Here are some points:
[-17 14 -12 14 -23 -14 -5 -20 -13 27 -24 -4 22 64 12 45 27 -21]
[-2 84 28 65 -32 -79 26 -109 -6 54 -25 -8 -13 -45 -49 40 28 -1]
[-8 -14 -10 15 -32 15 9 -7 -7 -34 34 8 -2 -7 -30 -37 -21 31]
[2 46 15 20 27 -5 7 1 -36 27 -69 -65 -26 -30 -2 14 53 23]
[-48 -48 8 -61 110 -23 -38 79 14 24 -9 0 56 -37 -10 31 16 -46]
[101 -14 -16 18 -9 70 28 107 25 17 36 -52 -70 -33 37 -58 -35 -5]
[34 -3 57 -85 53 8 -54 -13 -30 -89 -21 -31 -101 -29 2 -9 -27 71]
[-71 -45 -6 66 -63 60 40 -20 -24 -79 66 4 49 33 -37 -73 -7 68]
[15 42 17 -84 -18 -20 95 -89 -42 17 39 -13 -127 6 22 -12 -23 64]
[72 -10 67 70 25 -14 -60 21 43 -67 -47 127 78 -55 -94 -42 -50 -63]
[29 17 58 -35 53 3 -13 0 -24 -26 -12 1 -11 -20 -4 -48 -27 44]
[-16 -10 -18 -10 26 -9 -28 36 12 0 4 0 27 -21 -1 13 0 -31]
10 more points follow, each with its number after it:
[127 11 52 32 107 11 -80 127 24 41 -64 -94 -80 -127 28 64 45 -18] 0
[4 -3 35 -55 33 2 -17 -3 -32 -45 -14 -12 -72 -13 -7 1 -23 48] 1
[63 31 13 35 -57 -19 51 -34 28 54 17 50 -21 58 16 2 -29 -40] 2
[-17 13 65 -13 -18 10 -30 -96 -55 -114 -17 21 -69 -5 -45 -15 -35 88] 3
[-20 -8 -7 -19 20 -13 -19 20 3 -6 -5 1 11 -16 -4 16 2 -9] 4
[27 -13 -31 11 -26 18 27 38 33 14 53 2 -11 -35 0 -26 -35 -4] 5
[-47 8 -4 -16 4 -32 24 -13 -11 44 5 0 43 38 9 -4 10 -17] 6
[-26 8 -10 47 -10 9 -14 -24 -10 -36 -20 -8 13 -10 -16 -8 20 14] 7
[-39 -16 -6 27 10 16 -19 2 -3 -21 -6 -5 32 -20 -21 4 28 18] 8
[-1 19 14 8 9 -19 5 -5 -18 12 -28 -22 -14 -9 1 17 24 20] 9
Which two of these numbered points are nearest to each point below by angle, seen from the average point of the first points? Their numbers follow each, nearest first.
[68 32 6 28 -70 -25 52 -40 8 54 19 63 -21 75 12 -3 -44 -69] > 2 6
[83 56 20 22 -88 -43 47 -75 25 85 12 71 0 73 20 10 -39 -72] > 2 6
[33 9 19 6 34 -2 -18 32 3 7 -18 -19 -10 -34 1 15 3 4] > 0 9
[101 24 -23 58 -52 -5 -20 -3 45 35 -8 2 -34 11 32 53 -1 -58] > 2 5
[77 33 31 15 58 -9 -39 69 5 34 -38 -60 -14 -91 5 12 16 -13] > 0 9
Now 10 new points, numbered from 0 again:
[75 43 4 29 -61 -32 44 -47 13 63 -12 44 -18 64 24 7 -22 -40] 0
[-40 -7 0 92 -19 16 -56 -18 18 -48 -56 -16 74 -17 -27 25 33 29] 1
[-9 -19 -6 34 -22 21 -8 6 17 -22 9 -5 27 -4 -14 -2 11 -1] 2
[-40 -17 -57 37 -71 13 -30 -68 25 -18 -79 20 17 127 82 127 56 -65] 3
[5 36 32 5 43 -21 31 6 -32 50 -13 -40 4 -7 1 -4 17 25] 4
[42 -9 -51 3 -53 29 38 31 54 26 80 -4 -5 -53 16 -44 -34 -22] 5
[-7 12 3 -13 25 -10 17 4 -11 24 -14 -16 -17 1 18 19 23 8] 6
[39 3 89 -43 92 9 -38 35 -25 -46 -34 -15 2 -21 3 -53 -28 61] 7
[-27 -18 -16 -14 18 -4 -13 18 14 6 5 10 23 -16 -1 16 3 -21] 8
[-68 -50 -63 39 -106 85 52 3 -9 -42 101 0 56 1 -36 -100 -61 39] 9
Which two of these numbered points are nearest to each point below by angle, seen from the average point of the first points? Their numbers follow each, nearest first.
[-49 -29 -24 -25 50 -16 -53 24 17 -1 -33 2 32 -26 7 59 26 -31] > 8 3
[21 -7 -32 7 -27 26 39 30 29 23 56 -10 -9 -34 4 -38 -18 -14] > 5 9
[-40 -26 -33 -68 1 -42 16 -34 9 -10 14 104 -11 26 -9 22 -24 -61] > 8 3
[-39 -13 1 49 6 11 -19 -7 2 -30 -25 -13 32 -2 -24 19 41 8] > 1 2
[-34 -31 -24 -3 -23 33 4 7 -11 -34 40 -3 -2 3 -20 -25 -3 31] > 9 2
